In the data rows, the value 128 means zero.
Here are some points, one per row:
[ 90 120 144 105 140 137 127 140 155  87 114 137 140 113 130 124 153 145
 134 138 118  87 128 110 145 147 113 132  80 117  95 140 113  93 175 141
 181 126 144 111 130 129 136  97 120 170  95  96 105 178 154 117 155 104
 124 172 165 101 158 119 136 123 145 141]
[118 135 163 128 100 118 125 156 131 145 103 113 115 156 124 123 148 159
 172 142  83 119 135 110 142 120 124 129 100 142 102 149 148 105 122 154
 172 143 126 113 128 132 153 173 125 104 150 149 131  86 107 105 112 198
 142 139 147 146  97  93 139 137 173  91]
[128 130  89 156 134  96 131 151 127 119 109 169 110  81 130 115 152 150
 138 159 106 138 121 113 142 135 121 139 136 110 130 135 124 149 122 130
 101 130 105 144 116 135 118  97 178 151 135 167 124 171 128 128 144 122
 139 139 125 166  74 174  93 153 198 117]
[148 136 137 149 141 129 153 153 151  97 145 152 115 127 110 146 112 136
 134 127 129 125 151 165 115 108 132 126 135 184 177 130 171  83 137 138
 148 129  75 131 103 176 105  73 111 105 161 132 121 124 157 110 123 133
 163 162 116 143 141 110 106 101 134 163]
[116 164 118 188 115 126 111 114 132 121 118 140 104 106 133 138 157 132
 121 136 142 122 129 127 144  95  59  97 116 115 150 167 128  86 136  87
 130 105 144 144 107 112 138 167 126 112 128 145  99  85 121 148 100  89
 144 135 160  91 117 139  93 147  98 142]
[149 180 150 143 134 138 140 153 156 113 152 104 140 118 130 114 115  83
 136 149 157 150 105 138 135  87 160 116 132 146 125 147 136 148 117 139
 148 127 138  90 103 129 118 144 146 148  87 125 141 118  89 120 145  61
 159 123 116 104 117 101 152 141 194 126]
[155 132 123 150 129 117 121 138 155 120 129 136 172 104 108  82 116 161
  89 104 129  93 125 116 141 125 131 157 143 122 130 108 104 124  74 139
 110 142 100  90 105 137 157 198 110 129 150 102 115 146 131 121 117 133
 100 114 145 122 169 103  69 136 159 160]
[114 129 129  90 138 127  60  97 127 127 143 189 178 132 133 122 137 128
 141  75 122 157 116 159 134 155 142 113 102 132 126 118 155 131 138  91
 121 192 125 118 113 136 123 114 120 131 115 130 121  85 106 127 117 101
 131 154 165 139 109 118  96 135 144 100]
[149 116 189 122 141 134 117 117 159  89  88  67 131 138 114 139 128 146
 106 144 152 120 108 105  83 131 121 155 158 136 116  85 130 149 153 118
 136 136  98 131 135 130 128 114 136 170 155 138 144  81 135 172 146 122
 139 140 169 117  84 138  95 142 122 130]
[180 110 113 146 127 178 104 129 127 146 164 147  98 151 127  91 139 128
  92 119 175 116 108 115 106 153 132 150 109 120  98 160 151 118 162 158
 122 110 142 150 149 103 119 121 155  89 117 175 157 132  96 114 144 139
  79 159 125 124 122 102 115 104 129 172]
[ 99 136 132 134 157 104 154  92  91 117 101 112  93 128 109 167 127 147
  85  74 153 122  90 197 189  79 157 151 117 131 111 122 133 157 123 131
 140 133 148 131 149 112 130 141 154 124 143 159 121 151 153 118 123 137
 145 156 149 135 132 110 122 129 139 130]
[143 158 130 128 123  96 131 163  87 132 113 147 154 165 127 158 140 112
 135 163 163 105 136 120 122 153 161 102 176  96  81 166  96 136 106 131
 108 159 132 123 117 120 150 101  82 115 154 168 162 132 124 135 117 129
 125 179 136 108 159 149 146 140 109 154]
[112 148 117 106 164 149 135 136 124  89 121 116 142 140 150 181 116 142
 104 108 148 135 141 100 125 194 105 147 126 158 141 140 135 105  46 141
 101  94 109 150 112 122 153 126 133 120  98 160 137 141 126 107 133 115
  98 141 121 106  92  98 157 119 110  85]
[117 103 119  81  98 138 124 149 127  93 162 176 104 160 128 138 142 101
 116 104 125  81 125 119 126  69 129 125 110 108 138  97 123 147 111 101
 124  87 138 120  87 132 135 113 119 118 121 113 167 133 132 158 125 168
 112  80 117 116  82 152 159 137 127 147]
[137 116  89 118 122 118 137 154 124 159 163 143 135 168 114 104 113 145
  97 115 105 120 145 112 106 132 121 120 116 163 123 102  86 139 113 116
 155 135 158 136 164 112 110 151 130 171 182 140  97 131 123 146 113  87
 163 143  94 128 103 142 169  79 103 114]
[146 158 122 107 156 168 144 139  91 200 101 132 107 139 187 111  82 141
 164 108 138 136 150 125 122 107 118 144 139 120 127 122 107 114 155  96
 100 126 139  94 123 158 144 143 146 147 115  90 154 153 144 124 150 148
 136 145 116 123 100 129 111 119  88 128]
[114 101 118 120 133 117 147 101 123 100 101 128 145 185 141  88 149 131
 131 137 107 190 114  77 126 131 128  91 135 146 183 125 118 161 122 115
 121 112 161 129 105 127 149 120 143 138 109 184 153 138 114 104 141 157
 153 141 126 122 181  98 106 123 107 165]
[111  81 111 142 121 143 146 127  82 121 104 119 168  89 157 136 132  84
 176 118 115 133 114 140  97 149 158 142 103 126 123 112 131 150 132 152
 172 101 137 146 113 147 104 154 130 114 178 116 135 130 127  96 106 111
 101 115  91  81 113 149 111 154  95 148]
[162 129 133  91 107 116 117  70 107 141 118 113  97  99 121  82 152 121
  80 160 136 126 127 139  91 128 122 141 117 136 149 140 105 114 110 107
 140 123 132 107 109 133 109 106 125 106 151 100 146 129 141  89 133 134
 124 142 100 120 167 155 165 154 119  49]
[119 115 129  83 118 137 110 138 133 148 134  84 118 117 130 123 147 121
 141 145 140 134 151 118 176 120 121 117 126 180 106 120 178 109 123 126
  58 141 157 159 158 118 151 105 149 151 170  96 150 138 121 112  88 120
 123  87 116 100 158 163 132 122 136 154]
[130 121 126 114 127 150 153 132 133 123 158 150  69 100 125 185 101 138
 136 140 135 157 167  87 125 159 159 100 137 116 141 142 130 170 143  65
 150 145 127 146 129 129 116 171 147 122 158  97 124 119 128 133 149 130
  75 118 139 144 177 120 146 113 138 122]
[138 147  99 135 119 153 106 148 134 113  92 114 110 157 109 156 118 120
 142  93  95 161 121 140 105 149 112 146 120 114 109 137  84 113 146 128
 122 135 128 108 121  52 106 112 115 109 125 125 161 115 176 110 129 111
 142  47  99 147 159 141 120 105 139 129]
[ 85  93 124 112 135 150 108 128 123 121 168  99 117 115 127 119  91 138
  99 135  67 143 146 131  99 104 171 126 165  71 134 142 129  85 153 159
  92 170 124 143 126 138 136 138 129 101 133 152 120 157 106 135 147 120
 151 102 123 102 125 119 155 151  98 119]
[120 158  91 148  85 147 138 121 119 139 122  99 191 106 147 131 147 172
 129 149  92 116 104 148 121 117 158 138 127 115 138 151 167 133 105 100
 125 105 124 149 159 112 101 111 127 136 115  92 170 115 120 186 152 141
 119 132 111 154 143 122 153  95  94 130]
[103 144 174 143 105 129 113 116 102 135 153 126 123 143 130  90 115 132
 152 135 144  66 179 131 111 145 147 137 159 128 152 120 143 182 137 120
 125 103 158 188 143  95 139 127  91 112  96 114 120 157 143  91 121 106
 152  99 121 165 122 116 108 129 121 104]
[126 128 163 130 105 113 134 160 160 185 143 125 137 148 107 159 115  84
 146 141 122 129  93 148 113 115  85 125  95  97 142  70 117 131 114 155
 109 150 101 180 124 134  97 148 174 119  92  98 102 142 145 146 126 138
 133 152 138 135 170 139 127 146 117 106]
[117 109  98 132 151 113 203 114 148 153 147 110 152 131 141 133 146 122
 117 158 159 145 109 124 111 114 133 112 147 117 112 112 123  81 134 124
 132 135 147 107 117 107 126  95 105 132 112 115  86 109 132  99  82 129
  95 113 171 196  88 102 124 149 137 139]
[129  94 143 189 168 144 132 125 122 133 139 148 132 135 114 140 131 122
 137 150 130 127 105 141 118 117 104 146 108 152 155 166 131 167 115 147
 134 174 119  79 182 160 203 103 117 130  89 136 112 118 136 151 111 140
 107 103 128 122 134 170 134 120 128 111]
[124 138 129  82 132  62  75  86 148 151 146 108 130 125 139 160  97 122
 128 135 109 129 123 149 148 142 114 112 151 112 127 151 121 150 176 172
 133  50 105 101 122 160 135 148 126 136 119 118  96 109 141 153 101 134
 120 125  94 153 131 146 123  99 144 145]
[137 115 119 172 107 106 137  97 137 111 108 112  96  99 139 102 107  90
 146 106 123 148 188 154 146 132 131 103 112 140  71  69 104 118 120 133
 113 110 108 131 156 157  98 116  83 122  87 132 103 129  92 173 144 158
 127 119 146 118 138 138 128 102 135 106]
[151 125 149 124 135 116 134 127 133 138 110 155 144  94  88 112 144 113
 144  98 149 137 115 108 203 154  97 129 172 116 155 125 145 120 147 156
 141 142 120 117 162 124  80 140 115 136 129 102  92 116 121 141 173 155
 146  91  98 139 106 116 178 165  91 141]
There is one direction along which these points spread out most. Where along it does each point below lie, from 0 to 99? 50 is the average, and the first point above lies past it. One standard deviation of the points above along it is 16.
[114 129 129  90 138 127  60  97 127 127 143 189 178 132 133 122 137 128
 141  75 122 157 116 159 134 155 142 113 102 132 126 118 155 131 138  91
 121 192 125 118 113 136 123 114 120 131 115 130 121  85 106 127 117 101
 131 154 165 139 109 118  96 135 144 100] -> 68
[112 148 117 106 164 149 135 136 124  89 121 116 142 140 150 181 116 142
 104 108 148 135 141 100 125 194 105 147 126 158 141 140 135 105  46 141
 101  94 109 150 112 122 153 126 133 120  98 160 137 141 126 107 133 115
  98 141 121 106  92  98 157 119 110  85] -> 43
[162 129 133  91 107 116 117  70 107 141 118 113  97  99 121  82 152 121
  80 160 136 126 127 139  91 128 122 141 117 136 149 140 105 114 110 107
 140 123 132 107 109 133 109 106 125 106 151 100 146 129 141  89 133 134
 124 142 100 120 167 155 165 154 119  49] -> 31
[137 115 119 172 107 106 137  97 137 111 108 112  96  99 139 102 107  90
 146 106 123 148 188 154 146 132 131 103 112 140  71  69 104 118 120 133
 113 110 108 131 156 157  98 116  83 122  87 132 103 129  92 173 144 158
 127 119 146 118 138 138 128 102 135 106] -> 56
[124 138 129  82 132  62  75  86 148 151 146 108 130 125 139 160  97 122
 128 135 109 129 123 149 148 142 114 112 151 112 127 151 121 150 176 172
 133  50 105 101 122 160 135 148 126 136 119 118  96 109 141 153 101 134
 120 125  94 153 131 146 123  99 144 145] -> 56
[118 135 163 128 100 118 125 156 131 145 103 113 115 156 124 123 148 159
 172 142  83 119 135 110 142 120 124 129 100 142 102 149 148 105 122 154
 172 143 126 113 128 132 153 173 125 104 150 149 131  86 107 105 112 198
 142 139 147 146  97  93 139 137 173  91] -> 68
[117 109  98 132 151 113 203 114 148 153 147 110 152 131 141 133 146 122
 117 158 159 145 109 124 111 114 133 112 147 117 112 112 123  81 134 124
 132 135 147 107 117 107 126  95 105 132 112 115  86 109 132  99  82 129
  95 113 171 196  88 102 124 149 137 139] -> 68
[151 125 149 124 135 116 134 127 133 138 110 155 144  94  88 112 144 113
 144  98 149 137 115 108 203 154  97 129 172 116 155 125 145 120 147 156
 141 142 120 117 162 124  80 140 115 136 129 102  92 116 121 141 173 155
 146  91  98 139 106 116 178 165  91 141] -> 56
[120 158  91 148  85 147 138 121 119 139 122  99 191 106 147 131 147 172
 129 149  92 116 104 148 121 117 158 138 127 115 138 151 167 133 105 100
 125 105 124 149 159 112 101 111 127 136 115  92 170 115 120 186 152 141
 119 132 111 154 143 122 153  95  94 130] -> 31
[130 121 126 114 127 150 153 132 133 123 158 150  69 100 125 185 101 138
 136 140 135 157 167  87 125 159 159 100 137 116 141 142 130 170 143  65
 150 145 127 146 129 129 116 171 147 122 158  97 124 119 128 133 149 130
  75 118 139 144 177 120 146 113 138 122] -> 31
[138 147  99 135 119 153 106 148 134 113  92 114 110 157 109 156 118 120
 142  93  95 161 121 140 105 149 112 146 120 114 109 137  84 113 146 128
 122 135 128 108 121  52 106 112 115 109 125 125 161 115 176 110 129 111
 142  47  99 147 159 141 120 105 139 129] -> 32
[180 110 113 146 127 178 104 129 127 146 164 147  98 151 127  91 139 128
  92 119 175 116 108 115 106 153 132 150 109 120  98 160 151 118 162 158
 122 110 142 150 149 103 119 121 155  89 117 175 157 132  96 114 144 139
  79 159 125 124 122 102 115 104 129 172] -> 42
